One vector is turned by the same rotation once a tick. Each row is the vector after some number of ticks, and that number follows the row.
The counts run from 0 to 183.
[146 124 126 127 105 137 129 143 167 129 150 136  90 119 106 122 117 171
 144 174 146 166  80 147 137 108 150 101 134 114  63 115 129 158 172 105
 101 120 107 105 122  78  94 139 135 159 166 134  73 136 160  80 132 137
 138  92 117] | 177
[131 127 106 149 107 117 116 162 180 151 141 159  98 131 143 156 117 160
 142 155 137 139  74  90 135 133 139 119 121 142  75 125 114 128 144  91
 119 115  96 114 107  73 103 123 136 169 142 135  64  94 152 117 119 142
 104  99  95] | 4
[144 115  72 145  84 109 126 151 156 147 136 166  88 137 146 169 120 126
 125 135 101 107  60  86 132 135 123 113 139 138 103 121 111 129 143  84
 116 111  91 131 101  74 118 121 142 161 157 130  90 102 178 130 138 142
 105  99 108] | 101
[137 113  68 151  95  81 142 178 155 148 151 172 112 138 127 167 145 134
 100 134 119 101  75  95 115 108 139 111 134 107 102 144 109 146 150 122
 130 117  90 131 117  90 127 137 162 138 161  88 123 102 158 111 117 139
 119  80 122] | 13
[169 109 123 139 115 126 148 148 146 131 156 146  89 141  91 133 136 171
 125 129 135 171  76 162  93 105 160 112 121 104  63 137 134 163 181 119
 131 100 105 109 120 111  95 136 131 131 142 108  94 142 163  88 134 137
 159  78 142] | 174
[183 112  74 147 101 128 149 156 123 148 146 163 100 119 140 152 143 154
 117 120  86 104  91 101  81 115 139 110 126 129  91 125 129 128 180 103
 173 110  98 125  70 117  88 125 144  90 111 137 110 123 117 117 155 136
 141  99 103] | 147
[160 109  83 131  88 145 148 148 156 150 134 128  94 112 127 142 140 135
 119 132  66 111  88 128 129 133  97 103 139 114  59 129 114 155 164 111
 111 123 108 114 136  98 111 146 134 167 178 121  73 115 165  70 138 147
 138  91 152] | 166
[165 113 100 125 100 146 141 148 132 115 169 142  68  98 115 132 138 154
 117 151 112 135  82 150 107 104 130  98 134 103  78 123 120 157 171  94
 116 132 106 108 104 113 101 122 133 135 159 121 108 156 182  81 176 156
 150  76 115] | 81
[163 117  65 134  80 133 134 141 145 159 145 147 102 105 150 137 130 149
 127 155  62  95  91 101 128 131 129  90 159 138 101  95 125 146 184  90
 150 129  98 122  81  84  98 135 152 120 122 161  94 111 115 113 137 139
 114 121 101] | 144
[163 110 121 131 108 152 153 149 136 170 129 140 106 137 137 143 158 159
 134 104  99 135 101 132  98 119 132 130 109 104  38 140 117 122 163 125
 148  86 105 111 136 115  95 115 111 133 162 139  56 107 127  82 144 149
 152  92 147] | 65
[173 120  90 168 117 126 147 183 153 156 139 149 134 135 122 147 164 171
 120 127 105 133 104 117  98 147 135 119  97 105  57 151 113 124 180 119
 148 131 106 118 121 121 105 125 144 134 134 127  78  83 109  90 112 124
 157  79 127] | 158
[166 115  99 125  95 153 145 144 144 144 141 131  88 119 126 132 142 136
 113 123  76 121  84 135 121 131 105 118 128  98  56 132 109 151 167 112
 113 110 105 112 142 109 104 132 120 157 183 114  77 121 163  75 161 153
 148  79 137] | 167
[158 116 124 144 115 127 134 156 155 108 178 153  90 128  93 133 132 179
 122 150 149 169  83 168 112 114 169 118 115 105  82 119 129 160 177 107
 126 126 100 102 104 103 107 127 134 142 132 118  96 114 155  89 148 137
 140  77 104] | 179
[161 102  85 137  93 121 144 158 136 131 145 132  78 117 104 142 129 154
 143 164 131 150  77 126 111  91 131  81 149 118  91 126 142 165 168  88
 112 139 110 117 102  89  95 135 165 144 156 135 103 172 179  96 120 115
 152  96 116] | 84
[170 119  77 168  99  85 139 172 144 125 143 167  85 146 135 182 134 136
 112 116 118 120  63 100 118 143 144 130 121 135 111 127 125 147 153  84
 132 122  95 134  91 102 120 115 151 151 127 110 103  79 163 133 130 135
 111  86 118] | 99
[124 124  87 168 102  77 139 163 152 149 163 169 130 144 106 147 157 178
 114 125 134 108  96 133 128 108 177 120 114  92  93 144 117 143 158 140
 145 115  77 125 136  99 125 120 154 122 157 101 103  83 120  92 112 129
 115  84 122] | 115
[159 113  97 168  71 102 155 129 128 156 134 112 117 165  95 140 142 188
 153 124 120 139  88 149 121 106 172 102 151 125 105 103 156 158 187 105
 134 111 109 115 108  88  97 100 145 104 132 155  93 131 117 104 106 108
 123 115 140] | 132
[126 125  91 121  81 106 143 156 139 144 150 163 100 128 138 153 147 152
 112 123 127  92  89 118 122  93 127 114 115  95  79 147 106 129 131 129
 118  97  85 131 126  97 123 110 133 128 191 107 102 118 165  90 167 159
 107  77 106] | 16
[164  96  71 145  94 120 153 163 139 185 109 128 115 145 134 162 151 147
 128 116  80 111  94  90 100 119 115  92 131 115  62 144 130 134 166 122
 145 101 116 119 123 104  97 136 148 124 160 143  74 124 125  92 104 125
 148 107 159] | 62
[137 102  73 146  83  73 148 166 134 160 142 155 115 145 109 173 157 160
 115 113 134 106  90 112 110  81 153 101 118  92  90 154 130 139 145 131
 131 101  86 130 130 100 118 123 154 121 181  96 110 128 156  97 124 132
 128  83 134] | 18
[145 118  80 161  90 106 137 155 149 158 140 145 122 129 124 144 132 190
 148 159 117 121  94 105 107 112 166  97 141 139 106 113 138 136 180 110
 156 116 104 115  87  75  89 120 158 104 114 167  88 117  99 123 103 111
 108 128  96] | 46
[119 106  70 138  71  73 145 161 139 168 135 148 121 146 113 161 148 158
 128 134 137 111  84 106 124  88 142  97 131  96  91 149 122 146 139 133
 115 109  94 128 136  75 119 123 162 128 192 111 101 136 162  93 109 121
 115  95 134] | 19
[179 123  73 164  92 116 145 145 129 131 164 166 103 124 122 142 131 158
 116 127  77 106  86 130 100 134 163 114 138 125 107 100 134 157 198  93
 162 126 104 126  76 115  97 125 150 103  92 140 111 100 107 118 137 131
 133  95 110] | 142
[146 126 111 133 102 150 140 148 170 155 133 126 117 121 126 121 140 170
 131 143  94 143 100 134 135 136 126 111 133 106  41 126 116 136 178 117
 113 111 109  99 141  83  93 140 123 154 164 136  51 100 123  71 114 140
 146 103 139] | 69
[156 112  60 158  69  86 156 122 129 136 154 131 104 139 103 139 131 163
 124 127  87 101  77 150 127 121 161 105 160 115 130  91 148 169 181 100
 126 125  97 127 109  83 105 115 154 114 141 132 123 119 139 105 131 121
 109 111 137] | 35
[157 114  83 119  92 152 134 168 140 173 128 140 107 110 157 152 135 155
 144 155  85 113  97  85 104 116 121  93 131 133  64 128 117 117 157 101
 152 105 102 122  89  93  80 125 143 111 149 171  69 140 113 112 144 139
 124 113  91] | 150
[164 117 104 165 120 105 138 158 160 104 171 156  90 120  96 136 130 172
 119 159 147 164  77 155 115 112 170 110 119 108  91 128 135 164 184 105
 121 144 102 116 104  98 111 128 149 144 123 117 107 117 153  91 113 121
 141  78 115] | 180
[150 113 110 108  92 149 144 131 150 142 142 124  74 119 116 129 125 160
 129 136 107 150  74 144 117 103 134  98 137 108  57 128 122 153 157 116
 113 101 107 103 131  95  97 137 110 150 178 128  69 147 182  80 145 148
 138  90 137] | 172
[132 104  78 139  83  95 129 155 160 173 121 164 100 145 147 167 120 146
 131 137 126 110  58  80 127 100 129 109 137 127  90 131 116 127 134 114
 132  85  84 121 120  64 110 132 141 142 168 120  92 118 169 121 115 135
  96 107 122] | 106
[132 120  66 134  58 111 156 133 125 142 156 124 112 129 116 130 147 168
 128 134  91  84 111 148 152 107 136 100 149  96 105 115 116 155 149 119
 108 120  92 130 133  84 108 104 140 118 193 135 103 126 139  81 158 140
 100 103 128] | 123
[159 116  87 176  98 101 120 171 158 127 139 145  95 133 129 156 131 148
 138 156 124 140  82 104 134 148 140 110 135 142 104 110 121 142 155  78
 111 144 103 126 103  83 116 114 161 174 132 134  88  93 165 121 113 121
 108  98 105] | 95
